(in the rows, 128 means zero)
Each path below is one point turned by a fixed rotation once a step. After each direction that follows a path, write how fast that rotation turns it, in degrees a step (0 if it stays still).
Each turn is a multiple of 5 degrees from 10 to 175, or 0.
Each row of a path follows its step; steps can be skipped.

step 0: [115 119 127 135 123 135 119 122 138 123 138 140 123 135 138 125 125 134
 128 112 125 145 131 124 124 118 138 116 121 128 127 134 135 119 113 141
 122 129 133 120 122 121 133 115 117 144 137 129 124 128]
step 2: [121 134 125 151 120 134 136 121 135 131 132 130 123 114 128 129 134 136
 136 116 123 145 141 133 136 119 133 130 128 143 135 134 130 128 128 131
 123 120 122 122 125 125 131 109 133 131 121 139 133 112]
step 5: [115 122 122 151 135 136 124 121 150 132 123 128 131 125 141 132 124 125
 134 122 124 128 112 132 130 119 134 134 120 129 129 129 123 127 127 141
 117 129 124 123 124 120 130 110 127 138 138 124 129 139]
step 8: [125 122 133 140 130 121 138 125 126 128 122 136 114 121 139 121 113 128
 119 120 128 129 137 138 119 126 122 133 121 134 133 135 132 119 122 133
 129 140 133 114 121 125 129 112 116 150 136 135 135 124]
step 9: [124 127 129 137 122 135 119 122 139 130 120 143 121 123 127 119 122 129
 124 113 118 128 129 132 125 139 139 136 124 148 127 127 127 140 132 123
 124 132 134 121 109 122 132 108 129 113 131 125 122 123]
step 10: [118 127 124 142 128 130 127 121 143 131 132 136 136 133 124 124 126 137
 124 103 130 125 140 127 128 107 145 139 125 131 125 129 132 132 122 131
 123 124 126 122 137 127 131 111 121 146 130 131 131 129]
step 11: [127 131 125 134 134 130 129 127 139 137 135 127 117 121 128 134 120 121
 132 113 118 106 126 138 123 144 130 137 125 135 134 125 128 134 123 136
 126 129 137 125 138 109 129 114 135 137 129 141 126 116]
step 17: [116 129 117 143 133 136 120 132 131 135 130 134 115 124 131 130 124 131
 125 125 119 132 134 139 125 130 144 131 118 129 121 134 148 134 121 128
 109 127 118 116 126 119 124 113 121 121 125 129 119 125]
step 20: [123 128 135 146 127 123 139 121 137 133 132 141 122 140 126 131 135 128
 125 121 133 127 126 138 120 118 142 129 124 136 133 140 137 117 115 135
 111 123 129 141 133 126 133 114 124 146 128 129 130 124]
step 24: [118 132 130 137 135 124 125 129 134 131 136 132 124 132 121 132 134 121
 127 115 121 129 118 142 136 123 140 139 123 135 132 118 130 134 127 120
 114 136 130 125 134 142 126 106 142 120 122 119 129 110]
[126 133 127 125 128 126 134 129 129 125 127 128 123 127 128 131 130 128
 128 131 128 125 128 130 128 128 130 128 127 126 131 129 129 127 129 125
 127 124 127 128 127 126 125 130 126 129 126 131 130 122]
80
[128 124 129 123 129 127 128 129 125 127 126 129 127 129 128 127 126 127
 124 126 127 126 126 127 124 132 125 130 124 131 132 127 127 129 130 131
 131 125 129 127 131 127 129 128 128 132 124 126 133 129]
145
[128 129 127 127 126 125 130 128 127 132 129 129 127 131 127 127 124 126
 130 131 129 129 129 132 132 122 128 128 130 128 129 124 129 128 124 130
 132 125 132 127 127 131 132 127 126 129 125 126 129 128]
175
[129 129 131 126 126 125 124 129 127 127 128 128 128 130 130 129 127 126
 129 126 126 125 130 132 129 134 125 132 133 129 130 127 124 128 127 124
 125 127 129 126 126 130 130 131 129 131 129 132 125 127]
145

step 0: [123 131 126 125 126 131 133 137 137 126 128 131 127 140 121 121 126 130
 125 124 130 137 138 117 119 118 117 113 137 128 134 124 137 123 124 134
 120 125 129 137 127 140 131 137 118 132 153 129 130 129]
step 7: [139 141 115 135 121 134 125 132 136 127 126 134 115 135 132 124 121 118
 127 136 120 128 127 127 135 130 112 120 133 128 131 134 114 121 122 127
 131 128 121 137 140 129 142 126 123 114 137 128 128 125]
step 9: [127 127 126 128 118 124 136 137 120 130 126 124 108 138 127 131 122 121
 124 123 125 115 128 130 135 119 118 132 128 126 143 122 122 122 122 144
 130 134 135 132 126 121 117 128 118 131 142 125 138 127]
step 15: [131 135 123 146 132 122 122 123 122 135 109 126 110 133 135 131 134 129
 125 121 122 128 127 120 133 124 121 127 139 130 135 120 126 119 134 146
 130 129 132 135 131 129 118 120 134 132 124 130 134 130]
step 18: [132 132 122 115 137 125 129 141 127 114 125 128 111 120 121 137 130 127
 128 122 108 132 124 127 139 126 122 119 132 128 125 129 116 121 115 128
 133 141 130 127 125 119 132 128 134 131 128 131 134 119]
step 19: [118 123 132 123 124 131 128 135 133 128 136 125 124 133 123 128 131 115
 126 131 118 135 121 123 126 120 119 127 115 132 134 120 128 117 128 146
 113 134 130 136 129 126 121 136 126 129 143 138 138 138]
step 20: [143 136 133 130 126 125 123 142 134 116 130 123 131 146 120 130 121 134
 120 130 124 126 128 129 119 120 117 119 125 128 130 127 112 131 125 130
 132 132 122 137 126 126 141 124 116 128 140 119 133 123]
step 22: [121 126 129 134 132 119 131 131 125 130 130 126 119 137 125 139 109 134
 122 125 125 122 144 129 123 112 124 126 124 131 143 131 121 131 129 141
 135 128 125 116 137 117 126 127 127 132 130 143 131 129]
step 24: [133 138 132 124 134 132 134 132 128 130 112 126 120 131 125 125 122 130
 119 128 110 132 138 139 126 124 133 116 144 135 123 127 135 125 122 136
 127 130 127 126 123 116 140 118 135 132 120 141 133 128]
step 25: [125 124 128 136 132 125 123 134 134 123 121 130 114 128 124 135 138 135
 124 133 135 139 122 132 127 131 118 128 129 129 139 127 130 105 124 140
 117 129 129 131 127 113 115 133 134 139 125 136 132 131]
[129 129 125 129 125 129 129 129 128 127 128 129 131 126 132 126 128 133
 125 127 127 124 133 128 130 130 127 130 128 129 127 127 132 127 121 128
 126 128 129 128 132 129 126 131 128 125 130 125 126 131]
10
[126 129 129 124 131 132 127 127 127 123 131 126 128 129 128 129 129 131
 128 130 130 128 125 127 129 130 131 128 124 130 126 123 127 130 125 129
 130 132 130 132 127 125 128 131 124 128 126 128 132 129]
45
[131 130 130 129 128 127 129 126 124 125 129 134 130 128 127 129 128 128
 128 128 128 131 128 130 126 127 130 130 133 126 125 130 130 125 127 130
 133 133 126 129 125 129 130 128 131 123 127 128 130 130]
110
[130 131 127 131 131 128 128 123 126 128 124 127 126 127 124 127 131 128
 127 130 131 128 129 127 130 133 129 129 128 126 126 125 127 124 128 128
 125 124 130 128 130 124 130 127 131 126 124 132 126 129]
35
[124 130 126 127 131 126 126 125 127 131 124 130 132 126 125 126 130 129
 130 127 122 129 131 127 132 129 131 128 130 130 129 127 128 128 129 126
 126 131 125 130 128 129 131 132 126 128 130 128 130 125]
135
[130 132 126 128 133 128 128 128 130 124 127 129 133 124 129 126 128 129
 131 128 125 128 124 131 125 128 127 128 126 123 133 128 128 126 127 128
 130 126 129 123 125 127 127 130 126 129 128 129 127 129]
170

step 0: [119 137 120 137 126 126 134 112 149 139 124 150 122 122 126 135 129 124
 142 127 137 127 139 139 128 114 124 128 126 140 129 136 132 135 130 133
 135 138 135 130 119 126 130 121 135 125 127 128 119 122]
step 4: [128 136 132 121 118 129 138 131 121 125 130 140 129 123 134 151 123 128
 141 135 128 119 136 129 131 130 127 136 128 127 125 123 125 123 124 112
 117 109 138 133 125 120 117 131 130 145 119 115 130 136]
step 6: [126 131 118 144 132 132 122 115 138 127 135 132 129 135 131 125 132 116
 126 124 122 129 127 126 131 120 126 135 136 137 127 112 125 133 150 121
 119 129 133 135 137 135 132 111 117 119 138 142 131 120]
step 7: [133 142 123 133 140 142 130 123 128 129 120 140 122 133 131 133 117 119
 127 120 127 119 138 115 118 122 135 136 133 130 129 125 127 134 129 128
 123 130 115 132 122 134 120 149 152 123 128 125 126 136]
step 10: [128 123 129 117 113 138 146 133 127 123 131 141 129 128 137 131 120 123
 118 110 130 125 137 121 125 138 143 119 137 125 109 123 125 141 132 127
 117 133 130 125 138 128 131 125 120 128 123 121 120 136]
step 11: [116 130 126 135 120 126 133 139 132 146 127 129 113 129 108 130 124 131
 135 131 130 129 123 119 128 134 124 139 141 142 130 147 116 133 126 126
 130 133 127 127 131 128 120 123 126 143 127 111 132 135]
step 14: [134 137 132 127 123 119 124 138 118 134 128 134 112 136 127 120 133 126
 121 122 122 126 122 112 121 141 138 133 137 131 150 113 130 125 135 121
 134 118 111 130 129 138 129 128 124 130 137 130 115 128]
step 16: [129 130 126 139 129 127 139 133 127 121 124 139 125 120 140 142 136 137
 144 125 142 119 122 126 136 122 133 114 126 118 122 120 136 132 126 142
 118 149 130 125 119 116 120 131 120 126 128 129 121 128]
step 17: [122 130 132 133 118 118 124 123 127 128 148 123 120 125 130 137 130 125
 125 144 124 127 135 128 122 127 134 123 153 139 128 124 135 158 122 126
 129 127 133 127 136 127 126 127 122 128 136 121 124 125]
step 18: [125 122 116 119 137 130 136 127 136 137 134 116 125 137 118 116 113 114
 120 132 137 119 129 115 119 132 117 133 133 137 123 133 136 128 138 125
 123 136 116 111 133 121 133 124 133 118 122 131 125 130]
[133 127 127 122 126 127 127 126 128 131 130 129 128 128 129 127 127 131
 124 127 125 130 126 126 126 126 128 123 128 129 127 124 126 131 128 130
 130 128 131 133 128 130 126 132 124 127 126 127 132 126]
160
[124 127 125 126 129 128 128 127 130 127 123 129 125 129 129 131 130 127
 126 130 130 129 131 131 130 126 126 127 129 128 133 125 127 125 124 128
 129 131 132 127 126 126 124 132 127 129 129 127 130 132]
90
[128 122 125 130 132 128 127 127 127 128 124 131 130 128 130 131 128 127
 129 126 125 129 127 130 129 127 130 127 129 127 126 125 131 127 133 131
 130 130 131 125 128 131 129 125 129 128 130 123 129 124]
110

step 0: [130 144 139 124 122 121 135 127 127 120 140 123 127 135 120 128 139 116
 140 136 129 134 129 129 133 129 123 141 135 125 118 143 144 128 124 125
 131 133 127 131 138 114 126 124 134 122 120 120 133 131]
step 1: [136 150 131 126 128 139 139 116 123 125 140 131 132 138 121 129 122 129
 130 125 131 126 129 119 126 124 125 130 132 137 118 140 137 135 131 133
 136 141 124 135 135 112 129 125 136 120 118 132 134 134]
step 2: [121 138 130 125 123 125 133 126 116 121 137 129 125 145 127 122 123 118
 133 129 132 124 119 121 125 132 122 114 136 141 118 135 135 122 128 141
 140 140 125 122 133 118 133 122 124 121 125 123 133 143]
step 7: [122 132 133 125 119 122 130 119 136 112 130 119 129 137 124 138 127 127
 142 128 119 135 131 118 137 126 135 127 128 128 121 144 126 125 134 128
 133 136 129 136 127 130 136 114 129 108 127 122 144 128]
step 8: [119 141 132 136 119 121 126 115 133 119 133 126 136 129 113 128 129 125
 135 136 128 129 129 129 132 129 125 131 117 131 136 146 137 135 140 126
 141 137 129 139 137 123 134 116 126 121 125 124 131 136]
step 10: [127 135 131 125 123 120 134 115 121 121 141 121 137 133 123 121 138 131
 129 125 135 126 126 127 122 136 121 120 132 133 115 139 146 125 136 127
 136 139 125 123 124 128 129 109 120 123 114 128 131 121]
step 15: [130 141 144 134 117 118 132 117 128 129 131 124 133 137 122 126 131 123
 143 135 126 139 122 131 134 127 129 138 130 117 112 136 132 122 120 127
 133 137 130 141 134 127 135 117 140 125 125 130 134 122]
step 18: [126 146 131 122 120 122 129 119 125 122 126 124 133 135 131 124 124 119
 135 122 115 131 128 125 126 127 131 116 126 141 114 144 135 122 141 125
 129 131 115 128 126 120 126 114 129 113 127 126 135 134]
step 23: [117 133 132 134 116 110 139 120 129 118 128 128 135 131 122 140 120 129
 139 137 120 131 127 124 129 132 123 132 122 126 129 145 137 124 124 133
 140 136 125 143 135 133 132 122 124 126 134 131 132 139]
step 25: [123 137 131 118 121 120 136 116 117 117 137 120 138 127 127 126 148 125
 138 130 129 138 118 125 129 138 123 121 119 123 127 138 131 120 128 123
 134 136 118 129 131 126 134 112 123 131 119 124 132 131]
[128 128 129 125 128 129 126 127 129 129 129 124 134 128 127 125 130 126
 134 131 125 129 129 127 131 128 131 130 125 129 131 129 123 131 131 125
 127 126 128 130 125 126 129 128 128 128 123 124 127 127]
40
[129 129 128 130 127 129 125 127 131 123 125 131 124 131 123 128 131 130
 129 125 131 127 129 126 129 130 130 130 130 130 129 124 125 131 126 128
 132 127 127 127 131 125 132 127 132 128 128 126 127 128]
55
[131 129 127 126 130 131 128 126 130 128 128 128 126 129 131 132 125 132
 127 124 128 133 128 128 132 125 129 130 126 129 124 126 126 131 131 128
 125 127 124 128 127 128 128 129 128 122 127 131 132 126]
170
[125 126 129 129 128 128 127 128 124 131 130 132 126 130 127 128 131 124
 127 127 128 130 129 124 129 131 130 125 131 127 130 129 127 128 129 129
 126 126 122 125 125 130 131 126 127 127 125 132 129 125]
95
[123 128 128 126 130 130 129 128 126 126 126 128 127 129 129 127 127 129
 124 131 130 126 124 131 128 128 134 128 129 124 131 125 130 129 129 124
 128 133 127 128 128 128 132 129 125 127 125 125 132 131]
125

step 1: [131 131 123 143 127 138 130 144 129 134 138 119 120 133 122 118 149 125
 122 129 148 135 129 130 133 125 119 121 122 141 128 138 125 126 135 131
 143 141 132 129 130 128 129 134 125 133 107 117 121 126]
step 2: [126 110 130 140 124 139 121 114 118 128 128 132 121 133 138 129 145 120
 125 128 143 143 132 136 129 126 126 124 130 132 133 132 121 121 147 121
 133 139 121 118 125 143 140 129 126 123 142 133 121 122]
step 8: [140 123 114 127 135 126 141 128 131 115 128 140 124 119 139 117 133 137
 123 136 138 151 132 135 118 134 132 116 137 139 130 129 128 111 136 125
 129 145 131 127 124 138 123 135 130 129 133 119 127 137]
step 9: [126 123 122 135 140 131 123 126 130 121 140 129 128 146 136 125 143 132
 121 142 134 136 124 130 138 131 128 124 134 126 114 136 112 115 123 123
 135 119 134 125 137 138 127 150 122 127 117 115 121 124]
step 11: [125 131 129 125 133 118 119 121 138 139 124 123 121 136 119 130 159 125
 119 126 135 131 124 131 135 127 129 125 134 127 150 125 126 137 142 123
 134 137 123 111 133 130 142 129 128 136 131 127 126 138]
step 14: [131 136 136 125 125 126 124 121 123 122 133 113 140 126 149 118 134 127
 138 130 115 140 133 129 126 125 130 123 137 130 127 141 141 118 119 130
 128 146 122 121 127 150 127 135 129 137 134 127 121 142]
step 16: [141 133 110 120 155 143 138 129 130 123 130 126 127 122 124 113 144 126
 122 143 134 138 135 133 130 137 136 133 119 128 135 129 132 133 125 136
 132 129 132 138 132 135 131 124 125 127 130 120 114 131]
step 18: [129 115 124 130 121 140 135 121 129 136 133 136 114 137 140 130 149 139
 117 126 141 135 129 134 123 122 124 129 139 130 148 143 115 119 121 128
 136 123 132 123 122 134 117 132 122 133 122 129 127 120]
step 20: [111 120 117 135 129 130 122 117 134 135 132 110 140 123 137 124 143 121
 144 130 121 136 127 128 126 126 129 103 132 132 140 121 121 122 141 126
 129 136 117 118 122 129 135 134 125 129 126 119 119 131]
step 22: [138 136 136 131 147 130 131 123 126 138 128 127 129 124 138 115 139 123
 134 133 116 137 129 135 131 131 122 134 128 107 128 137 136 125 124 134
 136 127 115 115 128 133 125 109 145 139 129 129 116 133]
[125 128 122 124 130 127 132 126 129 129 128 128 127 128 127 129 127 130
 129 125 125 131 128 129 125 126 131 128 127 125 125 124 127 132 134 128
 130 131 129 132 130 127 129 130 127 128 126 125 129 129]
90
[124 132 133 133 130 129 126 133 129 126 128 124 126 128 128 127 127 129
 132 129 127 129 123 130 124 127 127 128 130 125 125 125 126 129 128 130
 129 128 128 126 125 130 128 129 124 130 125 127 127 126]
135
[132 128 127 129 128 128 129 125 125 130 126 124 133 127 127 126 129 131
 127 125 128 128 123 127 126 126 127 133 128 125 125 127 133 126 128 132
 122 129 128 128 128 128 127 129 126 128 131 130 126 129]
40
[127 130 127 123 126 133 127 127 128 127 124 128 129 127 125 127 131 128
 126 131 126 127 130 131 130 131 127 125 125 122 124 127 128 127 125 131
 128 128 126 128 127 125 127 128 129 128 125 127 128 122]
115
[129 126 127 124 126 128 126 129 124 124 130 133 128 128 133 130 129 127
 132 127 130 128 127 127 123 130 126 128 135 126 127 127 129 126 129 129
 128 128 131 127 129 127 126 129 129 128 125 133 128 127]
70
[125 130 125 131 130 129 125 130 127 127 128 133 131 126 125 125 130 127
 129 128 126 127 126 126 128 130 126 125 124 132 128 126 128 123 131 129
 126 127 130 130 128 127 129 129 126 121 126 127 125 130]
95

step 8: [131 135 125 122 121 114 133 129 118 124 124 136 125 121 128 118 117 133
 125 125 122 126 124 134 121 144 129 141 141 141 133 126 141 132 126 139
 135 123 130 124 137 124 143 122 137 111 130 133 129 131]
step 9: [139 128 122 122 121 127 117 120 121 123 127 146 128 118 135 123 125 123
 123 123 123 121 122 121 122 137 127 123 130 126 110 122 138 133 133 129
 120 122 138 130 115 141 125 120 119 131 131 121 142 135]
step 11: [129 140 124 123 131 123 131 128 145 126 124 128 129 126 135 130 113 127
 128 143 138 129 123 131 125 134 118 131 126 140 140 127 134 115 135 133
 125 126 119 132 118 124 133 138 131 129 151 120 138 124]
step 12: [133 134 108 126 136 123 131 133 135 139 127 117 124 119 129 141 125 129
 117 127 117 126 124 127 125 129 127 118 133 135 121 127 127 127 135 135
 119 127 124 148 129 131 132 132 134 138 114 116 133 140]
step 14: [137 130 128 127 121 113 119 124 139 120 114 141 130 122 136 132 137 134
 126 125 134 120 127 122 120 134 125 125 136 131 126 118 123 131 129 117
 136 136 134 139 140 123 137 121 128 134 148 134 126 134]
step 17: [129 132 118 128 125 103 135 134 118 121 131 125 125 126 127 142 125 118
 142 143 129 139 118 134 129 128 119 129 139 127 115 125 129 129 134 135
 131 126 130 140 138 124 123 128 135 133 135 132 137 123]
step 18: [141 126 126 116 131 121 119 128 127 146 132 130 120 125 133 125 128 112
 118 128 127 127 132 128 122 128 126 139 138 134 113 134 133 138 127 129
 133 124 129 122 140 120 117 127 141 120 114 122 134 134]
step 23: [132 130 125 115 144 113 118 129 131 123 136 131 123 130 141 133 123 139
 118 127 129 135 121 127 134 120 123 128 116 128 102 122 126 137 124 128
 134 135 120 132 129 128 124 126 130 136 128 133 130 138]
step 24: [128 135 132 118 131 126 130 124 132 128 120 120 120 118 128 128 123 137
 120 124 151 107 142 129 125 115 121 136 128 142 123 130 133 126 126 122
 136 135 131 127 139 127 138 124 127 120 125 134 132 132]
step 26: [123 121 121 125 117 121 149 124 123 139 136 135 124 130 129 138 121 143
 124 122 129 125 120 129 132 133 127 117 135 129 116 119 129 130 127 136
 128 129 127 119 132 140 123 107 126 133 127 116 137 126]
[130 131 133 127 124 129 123 124 126 128 126 128 130 128 128 127 129 131
 128 128 131 125 124 127 123 127 129 125 129 129 128 130 127 127 126 127
 126 132 130 128 125 127 128 122 126 126 127 128 127 126]
70
[124 128 125 130 128 125 131 131 125 129 127 128 126 128 123 129 125 127
 129 127 126 129 125 125 126 131 129 123 132 130 129 131 128 127 125 133
 124 126 127 129 128 127 129 125 130 127 126 130 129 127]
80
[126 132 132 128 131 123 131 126 125 128 126 128 129 133 125 131 127 131
 128 127 129 129 128 126 128 125 128 128 127 124 127 130 126 131 130 128
 131 125 127 127 128 131 125 126 127 131 134 129 127 128]
110
[131 126 127 126 127 127 128 125 127 125 128 129 126 129 132 129 132 130
 123 124 129 131 125 126 127 127 127 125 131 127 131 130 129 126 128 127
 128 126 123 130 130 132 127 133 128 128 126 131 127 125]
160
[126 125 126 131 125 126 130 128 128 131 130 129 126 129 128 127 132 130
 128 133 132 123 127 131 127 129 128 129 127 125 127 130 123 131 126 127
 127 131 128 128 135 130 129 127 126 128 128 130 129 126]
35
[127 130 126 128 126 131 129 128 125 125 131 127 131 130 130 125 129 128
 129 130 128 128 126 121 127 132 129 130 125 128 128 122 127 128 130 127
 124 126 127 126 129 127 126 127 126 128 130 134 130 130]
60
